128 stands for zero in the data rows.
Here are some points, one per row:
[153 113 125 153 148 142 152 168 151 130 190 153 126 163 140 161 167 156 123 141 145 134 145 176 137 154 149 137 162 109 137 151 202 145 148 178 151 138 130 142 156 118 152 117 153 102 141 114]
[184 122 150 172 172 129 145 153 152 154 149 150 168 159 148 163 155 163 151 149 105 208 152 152 153 145 174 159 142 200 138 232 164 177 147 146 164 164 138 182 159 155 140 154 150 145 149 139]
[151 134 143 156 151 174 224 154 145 175 171 137 115 169 152 159 179 158 127 136 106 137 145 161 160 126 161 136 167 115 112 151 135 139 163 164 139 142 110 140 144 115 131 134 151 145 158 134]
[156 142 142 159 194 127 146 151 145 164 155 149 235 163 151 197 160 159 130 151 145 153 156 154 157 145 159 155 156 154 148 162 160 184 149 143 162 160 129 148 142 117 154 147 154 146 153 211]
[160 206 145 183 158 113 145 150 139 155 152 146 161 153 148 146 149 187 122 142 137 203 140 148 155 154 176 166 148 161 132 174 169 175 146 172 159 158 169 203 146 121 145 137 152 120 149 149]
[200 139 149 170 188 150 144 142 173 163 152 157 202 161 153 198 154 158 134 149 134 168 159 153 166 146 174 164 146 145 135 163 144 227 144 153 166 161 138 162 166 136 153 146 164 131 148 145]
[159 144 187 169 249 151 138 148 142 155 147 140 194 157 155 206 154 163 122 120 130 155 146 151 154 148 175 169 139 137 137 139 167 213 149 135 176 178 133 157 148 130 163 164 156 134 164 148]
[166 128 144 159 159 130 100 119 142 137 142 112 177 144 152 141 136 162 121 136 109 152 150 135 132 133 156 140 151 155 115 146 130 175  80 145 149 150 151 151 150 144 160 108 149 145 149 157]
[148 132 127 162 121 117 133 142 150 165 112 122 148 131 137 145 120 133 110 131 150 145 141 134 170 105 163 148 154 123 255 148 111 181 162  77 157 155 135 144 160 147 162 182 149 176 136 109]
[180 208 153 156 141  83 157 149 152 151 144 148 178 154 151 149 153 191 136 129 124 175 148 154 152 128 154 158 156 138 122 159 159 180 148 181 173 169 204 177 143 114 140 162 158 109 154 149]
[171 119 157 161 180  65 154 158 168 153 145 151 162 145 149 166 149 143 138 135 118 153 157 147 157 156 166 166 172 226 142 196 155 191 155 166 158 160 125 156 155 112 136 148 151 160 153 193]
[144 134 146 154 161 145  91 154 153 170  96 118 155 131 137 140 118 120 188 108 255 154 148 132 169 110 154 166 157 116 162 154  87 136 158 111 163 164 114 148 143 125 123 184 144 171 126 113]
[171 199 149 164 163 143 145 135 162 143 144 148 166 156 159 158 159 159 130 141 140 138 161 150 140 140 160 153 133 227 142 159 165 167 127 158 157 154 164 137 160 147 146 130 148 133 147 142]
[180 117 151 169 178 119 149 150 151 154 149 153 173 155 151 165 147 156 135 142 118 179 150 155 154 146 169 159 152 209 140 228 156 187 148 158 162 167 138 164 159 140 136 154 154 146 153 159]
[158 131 148 154 160 126 108 140 144 140 156 126 178 149 146 137 134 167 115 137 121 145 142 134 118 121 160 145 112 158 110 146 135 184 101 142 151 153 153 158 155 146 146  93 152 167 151 150]
[169 139 169 179 141 212  76 255 145 237 149 175 158 169 151 119 162 160 123 147 100 136 150 195 213 139 176 184 241 179 105 128 141 159 255 148 194 189 176 140 154 148 221 156 199 165 150 159]
[180 141 171 182 213 146 143 147 166 156 153 139 195 142 153 208 148 161 132 130 127 154 154 162 152 146 203 174 145 138 131 140 161 213 146 148 179 193 135 157 166 132 159 156 148 136 155 138]
[154 124 154 162 149 135 118 159 146 152 139 136 173 148 154 153 134 152 109 130 114 154 159 147 145 132 168 148  60 182 133 136 135 169 128 157 152 150 143 161 157 130 132 126 142 126 137 179]
[162 115 140 156 144 169 254 158 140 152 151 196 161 138 149 111 165 177 136 128 129 136 144 154 154 223 161 149 148 129 118 130 126 155 157 144 156 156 134 148 145 140 160 141 136 153 157 136]
[212 130 151 161 170 152 145 145 168 159 155 155 199 163 147 175 166 158 114 137 136 183 154 155 160 143 160 170 144 164 137 203 144 211 142 151 163 158 137 171 157 140 151 148 157 132 152 149]
[226 132 163 211 191 138 149 162 196 128 145 142 187 198 179 151 168 180 111 170 144 165 194 162 141 150 221 154 160 136 146 152 141 188 151 129 154 161 144 162 213 110 129 149 180 135 154 153]
[178 192 140 159 171 124 148 137 169 157 159 160 162 161 153 164 158 153 130 126 125 158 159 163 146 148 163 154 133 116 133 169 162 166 126 156 158 154 255 143 143 110 130 143 158 163 148 167]
[151 107 142 149 139 129 140 173 153 140 176 179 126 160 146 179 170 151 113 140 150 149 144 152 125 164 147 122 160 110 137 146 194 138 147 184 135 142 135 134 158 117 159 116 159  93 151 108]
[171 134 203 160 145 134 127 124 141 178 161 137 149 143 134 143 145 155  95 255 189 138 136 134 215 141 162 198 126 145 109 139 157 161 141 153 173 173 136 137 142 119 171 255 139 219 135 135]
[145 136 153 158 232 106 146 153 139 162 156 155 242 157 155 201 155 164 123 145 128 148 145 158 176 129 146 174 148 135 155 132 151 146 148 136 158 156 138 157 149 173 143 156 166 146 156 187]
[183 140 165 163 145 120 144 137 160 145 148 148 141 146 140 151 148 144 130 144 156 165 136 143 144 132 181 159 162 143 148 137 162 173 134 141 160 161 133 158 165 217 142 136 130 137 138 255]
[167 101 136 154 138 111 133 153 143 152 157 197 156 159 155 128 172 154 128 129 144 129 152 167 142 142 159 138 158 112 131 141 247 165 142 169 140 142 135 133 136 133 129 120 144  92 155  94]
[220 128 160 159 165 143 145 152 191 157 153 149 185 167 149 160 172 170 106 136 129 206 161 160 163 145 155 163 142 165 136 205 148 190 142 140 161 170 136 195 156 145 151 142 146 135 151 140]
[182 194 148 161 151 137 140 159 159 138 154 148 169 155 150 160 153 170 134 136 141 132 152 152 136 132 163 160 103 212 134 146 165 180 119 151 152 156 162 127 149 143 135 113 153 161 156 144]
[188 125 151 167 175 144 146 146 151 157 158 154 198 158 152 175 154 160 122 139 136 167 147 156 153 145 164 159 150 183 143 216 151 202 145 156 163 163 137 158 151 131 145 152 159 139 150 170]
[197 139 151 179 193 148 145 143 178 163 151 155 200 157 155 199 150 158 137 151 132 165 158 156 163 146 182 161 147 142 134 154 146 224 145 153 169 170 138 162 170 135 152 147 161 132 150 142]
[136 148 138 158 130 204 176 150 155 148 154 186 133 162 146 160 170 143 117 123  85 153 147 162 150 164 153 158 196 132 105 132 150 138 140 137 157 154  94 152 153 110  90 169 156 164 148 137]
[172 209 152 170 147  94 151 152 145 153 155 145 170 154 149 149 149 189 129 136 131 188 144 149 154 143 166 163 153 152 125 166 161 178 149 170 164 163 182 191 143 119 142 149 155 110 152 147]
[181 114 145 172 157 136 131 120 154 146 148 140 160 158 136 160 145 177 131 127 131 138 148 143 144 130 166 147 124 235 148 111 149 161 123 150 157 159 155 161 142 122 136 144 155 110 137 185]
[180 222 152 161 162 125 142 141 152 153 165 151 165 166 155 157 167 147 140 136 127 151 161 145 146 160 157 151 138 146 137 171 165 173 137 148 152 159 223 165 161 118 144 138 147 142 139 158]
[227 147 155 154 166 132 139 144 199 173 171 155 157 168 194 147 143 234 128 140 128 207 209 158 158 139 150 164 148 142 152 166 167 170 144 165 160 159 119 205 169 111 157 141 156 153 177 158]
[153 142 140 159 202 124 147 152 143 165 153 150 238 164 153 200 159 158 129 153 143 153 155 154 160 142 156 156 154 149 147 155 160 178 149 140 163 161 131 150 142 124 154 147 154 146 156 209]
[177 164 166 170 236 111 111 151 130 163 167 162 213 163 132 170 165 165 119 148 103 142 136 160 154 160 171 165 149 125 222 130 116 152 145 186 167 169 103 141 120 208 126 158 155 152 128 153]
[176 126 138 164 163 139 117 130 151 146 148 135 162 144 146 139 148 154 131 134 110 158 148 140 147 133 165 151  96 187 146 130 141 166 134 146 156 156 139 147 153 114 140 144 146 103 144 201]
[167 144 144 151 154 140 101 138 166 151 130 119 174 143 154 136 126 146 147 141  75 138 152 136 152 140 159 151  99 132 136 171 130 160 114 142 146 146 126 145 161 131 156 159 145  84 155 201]
[220 144 149 161 166 148 141 150 194 167 164 154 160 141 176 153 147 218 115 145 132 219 183 156 153 138 163 157 142 150 149 182 170 161 138 163 171 166 124 225 141 120 160 134 167 152 172 154]
[182 126 136 166 168 140 117 122 154 144 152 135 159 145 143 136 150 156 138 135 111 157 142 138 147 132 164 150 108 191 150 127 144 165 135 143 157 159 139 146 151 109 143 149 148  97 146 207]
[185 140 166 191 206 145 145 148 173 158 154 140 195 139 154 205 147 160 133 136 127 154 157 161 147 144 208 173 147 138 131 141 159 210 145 151 182 194 136 158 173 132 157 155 149 137 155 137]
[208 136 157 209 190 141 150 151 192 158 150 151 196 155 159 183 153 161 131 161 133 161 174 156 137 141 205 159 154 138 137 147 146 204 146 150 173 172 142 163 196 128 145 150 169 136 155 142]
[146 142 183 233 129 104 139 140 152 210 166 187 143 230 174 129 210 142 136 139 140 140 167 234 182 165 223 204 131 152 133 155 135 148 129 136 235 230 117 139 191 134 229 144 255 140 169 159]
[175 129 154 166 176 131 147 147 151 157 160 152 204 155 150 176 153 161 126 139 140 155 149 157 153 148 165 155 157 185 147 205 155 200 148 156 159 161 132 151 148 116 146 151 159 145 147 191]
[152 115 255 156 167 161 144 139 138 160 151 143 167 142 147 149 145 153 141 243 131 147 142 139 173 143 159 250 157 140 215 145 139 159 134 156 204 212 152 148 128 103 145 143 133 126 151 136]
[172 115 136 156 141 159 226 145 146 167 166 105 165 166 146 116 147 133 139 122 135 148 148 156 149 182 148 149 150 127 139 127 234 159 158 190 153 150 134 139 142 148 147 131 182 138 142 123]
[199 130 148 164 174 154 145 144 155 159 157 155 203 162 151 181 160 159 121 140 138 172 150 153 156 143 162 165 146 168 140 207 147 212 143 154 165 158 137 162 151 135 150 151 161 133 150 160]
[169 200 153 164 163 110 152 139 152 153 180 140 170 154 157 148 145 158 115 147 138 175 155 147 150 153 175 155 156 204 127 180 143 160 149 133 159 160 168 162 146 142 140 145 150  86 163 132]
[198 134 163 167 156 142 141 154 179 156 157 148 173 157 150 165 164 194 154 147 107 219 165 151 153 143 170 152 137 172 139 214 170 169 143 135 163 162 133 213 150 150 154 149 156 147 138 136]
[165 139 152 155 156 123  98  71 150 109 142 126 177 151 149 150 138 159 122 142 114 149 147 138 104 130 154 146 118 142 106 154 134 170 189 142 151 152 149 151 150 141 153  86 153 167 149 151]
[170 134 154 163 177 121 147 149 154 159 161 150 212 153 148 179 157 159 127 140 143 151 151 158 152 151 166 154 161 180 148 191 158 196 150 154 158 159 127 148 146 107 149 148 154 149 148 207]
[185 140 144 168 199 155 142 143 159 163 150 156 204 165 159 205 151 159 137 151 135 162 153 147 165 147 171 159 144 145 136 163 149 227 145 152 170 168 138 160 153 134 155 148 165 131 149 151]
[176 127 155 166 176 126 147 147 153 156 159 152 199 154 150 174 152 159 126 138 137 155 148 157 153 149 166 155 158 190 146 208 155 198 148 158 159 162 132 152 150 117 144 151 158 146 148 190]
There is one direction along which these points spread out most. Take the direction at right angles to it along which they spread out most. Then take the direction at right angles to both along which they spread out most. Go by this last direction. Where along it does each point below lie, from 0 to 99? The average is 50, and the first point in the table lies past the average. One standard deviation of the points above along it is 16.
[166 139 155 169 143 136 134 138 161 145 138 134 143 138 148 151 132 160 117 148 132 144 167 134 149 132 159 161 126 121 134 170 137 177 142 134 161 167 136 145 148 221 133 153 153  89 144 255] 32
[170 212 152 164 164 119 147 138 150 153 173 142 168 158 158 148 156 153 123 146 136 168 159 144 148 156 168 154 151 195 132 178 152 166 146 138 156 158 172 163 156 137 144 141 146 102 152 139] 58
[185 139 182 241 184 137 158 137 181 161 164 140 189 152 158 184 136 164 119 114 123 140 173 105 170 128 242 194 150 132 131 155 176 163 141 163 220 222 129 138 204 117 168 137 144 144 148 139] 53
[190 127 150 167 174 148 145 145 151 157 158 154 200 159 152 176 155 160 122 139 137 168 147 155 154 144 163 160 149 179 143 214 151 205 145 156 163 162 137 159 150 131 146 152 160 137 150 168] 54
[176 124 147 172 144 147 112 133 198 145 225 138 170 195 243 142 186 229 145 135 150 178 223 152 159 171 175 159 144 148 170 142 166 180 149 218 154 157 145 199 189 155 127 179 154 162 255 159] 76
[171 130 146 157 155 130  96  94 142 126 136 109 178 144 152 148 137 160 125 137 105 153 156 137 130 138 157 142 157 150 114 149 129 168 107 144 147 149 150 147 147 143 163 109 150 143 147 157] 35
[175 131 152 165 177 136 146 146 149 159 160 152 209 157 151 180 155 162 127 140 141 155 151 155 152 147 165 155 156 179 147 202 155 202 147 155 160 160 132 150 147 117 148 151 160 143 146 191] 49
[153 207 147 175 163 146 143 133 138 152 137 156 171 146 134 137 145 203 123 139 142 195 137 159 153 136 183 153 148 149 143 181 185 169 139 200 158 164 180 211 159 116 151 145 164 125 150 159] 66
[160 187 149 161 173 142 151 120 166 149 147 148 167 156 158 154 150 161 119 145 143 143 162 151 141 140 169 151 152 242 142 172 157 154 134 157 158 156 165 148 162 153 147 144 152 104 150 137] 52
[208 138 156 176 184 145 146 143 186 163 153 157 200 159 151 190 155 160 131 149 134 171 166 158 165 145 178 164 149 144 134 159 142 223 144 151 162 159 138 163 179 135 150 145 163 132 148 142] 57
[187 221 154 166 164 148 138 149 159 136 168 154 167 153 153 154 155 139 135 140 137 146 155 152 144 148 160 142 115 176 141 167 167 171 125 145 151 154 192 131 152 129 146 118 154 160 165 154] 53
[147 134 140 160 140 192 215 159 143 132 161 203 145 164 156 134 156 144 132 127 100 152 157 161 142 149 158 152 181 132 109 130 135 146 143 148 152 156 111 151 138 123 134 169 148 158 149 136] 61
[210 136 160 204 188 141 150 150 194 158 151 152 196 157 158 181 153 162 131 159 134 164 175 159 144 142 200 158 154 139 137 148 145 206 146 149 168 168 141 163 197 128 144 149 168 135 153 142] 58
[212 138 161 180 183 142 147 143 193 161 153 157 199 160 151 185 156 163 129 149 134 173 172 160 164 145 180 163 151 142 135 156 141 220 145 150 159 158 138 163 188 134 148 144 163 132 147 141] 58
